One turn sends every row of this set to another row. A few are shown first. Where does it send the rows asked after them?
Q_151: [-18  10 -27  -4  19  22  -6 -18  28   5   1  24]
Q_326: [  0  24 -21  30 -12  10 -16  -8 -19  -7  20 -17]
Q_184: [  0   4  37  37  14 -22   7  14  15   7  12 -11]
Q_740: [ -6  -3   8   9   8  -5  -9  26 -19  43   3  -8]
Q_746: [  6 -12  28  -8 -15   6 -30 -15  29  21  -5 -19]
Q_456: [  9 -23  -8   3  -7 -12  21 -19  43 -43  -6   2]
Q_239: [ -5 -31 -11 -10 -16  30  31   1  20  10 -30  10]
Q_586: [-27  11 -23  -4  26  11  -8 -14  29   6   0  10]
Q_540: [ 12 -29  24  -5 -12   4 -28 -11  38  22  -1 -15]
Q_645: [ 25 -27 -29  16 -11 -35  19   6 -16  -7  -2 -12]
Q_256: [ 20  -3   7   2  -3 -11 -22  21 -24 -15  28  21]
Q_612: [ 32 -23 -16 -41   1 -15  -9   8  24 -17  -3   5]
Q_900: [ 21   3  13  11 -16  20  34  38  -2 -26   5  11]
Q_127: [-16 -21   8 -11  11 -11  11  11  56 -16   1 -16]
Q_338: [  2  12 -17 -15 -35  11   2 -35  19  -6 -22 -10]
Q_442: [ 13 -15 -26  11  -6 -43  13   7 -22 -14   0 -17]
Q_727: [ 17   9  19  15 -17  21  37  35  -5 -18  -2  -5]
Q_552: [  7  22  -2  -4  12   3 -16  28 -20  28  10   5]
Q_332: [ 17 -20  -7   7 -27  17  19 -21  38 -36  -8 -11]
Q_402: [ 20 -11  -7  42  12  13  27  16 -10  30  -7  -8]

Q_900 turns into Q_586
Q_338 turns into Q_256
Now these:
Q_456 turns into Q_740
Q_442 turns into Q_540
Q_326 turns into Q_612

One turn sends every row of this set to another row. A few are shown first. Where does it send the rows asked after them?
Q_661: [ 10  47 -11 -17  21   7  51  -9 -11 -41  -9   2  17 -11]
Q_924: [-24  40 -14 -10  53  22  23  19   6 -62  17   7 -12 -24]
Q_408: [  7  21 -19  20  21  44 -24 -15  -6 -15 -29  23  21 -33]
Q_443: [  0  36  16   3  23  28 -52 -12  11 -12 -10   2   9 -18]
Q_115: [ 29  41 -33 -22  26  -7   6  13 -41 -27   0  18  11 -34]
Q_436: [-15  16 -18  10  40  14 -36  13  -9 -22 -37  17 -22 -34]
Q_279: [  2  29  17 -48  56   7  -6  14   5 -67 -20  24 -18 -22]
Q_830: [ 17  44  15 -21  11  15 -21   7  41  -4 -39  -8  14 -43]
Q_515: [-14  31 -15  23  -3  33 -13  12  22 -11 -21   2 -22  -8]
Q_272: [ -3  43  20 -20  20  44  -9  29   9 -75 -15 -14   3 -26]
Q_357: [ 17  33 -32 -28  35  44  17  10 -10 -33 -30 -30   1 -19]
Q_638: [ 19  51   7 -28  45  37  -4  34  12 -41 -33  39 -33   0]
Q_350: [ 10  18  -8   1  21  31   5  11  22  -3 -25   4  14 -74]
Q_878: [-14  47  17 -15  44  27  28  34   7 -34 -33  29  -3  18]
Q_941: [ 16  53  10  -6  14   4  -5  25 -30  -5  24  21   4  -7]
Q_601: [ 31  11 -15 -40  20  35  -8  13  42 -10 -16  36   5 -41]
Q_876: [ 24  36  10 -20  -6  13   2   5  38 -16  16  12  32 -38]
Q_329: [ 10  27   1 -30  34  13  25  36  19 -80 -19  27   6 -16]
Q_475: [ 24  38 -32  -6  14 -10  -3 -10  15  15  -5  21  -5 -22]
Q_359: [ 25  40   6  -8  32  53  17  30   7 -18  20  36 -26   2]
Q_838: [ 43  45  -5   3  25  23 -36  14  15 -17 -14  15  19 -58]
Q_501: [ 17  38  24  -4  45  47   0  43 -30 -14 -12   3  10 -15]
Q_912: [-29  23 -14 -45  24  29  11  19  20 -42 -12  19 -27 -51]
Q_655: [-22  36  10  -2  11   4 -14   2  31 -32 -33  56   0 -37]
Q_128: [ -6  -5   5   1   5  22 -18 -13  16 -22 -33  -7   9 -29]
Q_181: [-11  43  -4 -39  34  57  14   7  15 -46  -6 -25   4 -33]
Q_88: [-13  41 -20  -9  11  -5  -9 -14  34 -46 -15  36   3 -54]
Q_829: [ 18  50  35 -21  24  50  -5  35  -6 -50 -29  13  24 -10]
Q_903: [ 25  15  -1   3  11  -9 -16  10   8  11 -14  38 -11 -10]
Q_161: [ 37  12  -8 -22  42  38   8  29 -30 -24  -4 -14  10 -22]
Q_511: [-11  50  -3  24   7  -8 -22   0 -12 -32 -30   2  14 -19]
Q_724: [ 33  32 -22 -14  40   2  11  26 -11 -49  -4   4  -8  18]
Q_365: [-16  37 -46 -38  35  21  16  -5 -19 -30 -28  21  -4 -38]
Q_917: [ -9  26  14 -34 -10  25  -6  31  26 -55 -21  25 -25  -9]
Q_665: [ 11  65 -32 -31  54  26  36  10   8 -33  -5  12   8  -3]
Q_916: [ -6  41 -37  -4  17  -6  -8 -26  20 -16   4  18  -4 -41]
Q_331: [ 16  39   4 -38  43   5 -13   0   8 -10 -12  35  39 -57]
Q_55: [ 34  34 -13  11  11  18  38  25  -8 -40  15   6 -11 -11]
Q_700: [ 14  29  20 -24  55  11  18  46   6 -20  22  14  -9  -3]
Q_526: [-25  50  12 -29  52  -3  30   3  -6 -45 -14  -1  -5 -36]
Q_292: [  2  22  24   1  15  -1 -14  23  23  -3 -19  54  -6 -30]
Q_802: [ 11  62  27 -23  -8  22   2  37  11 -12  -9  31  -3   4]

Q_436 turns into Q_331
Q_724 turns into Q_700
Now these:
Q_916 turns into Q_475
Q_829 turns into Q_272
Q_917 turns into Q_912
Q_830 turns into Q_128
Q_661 turns into Q_55

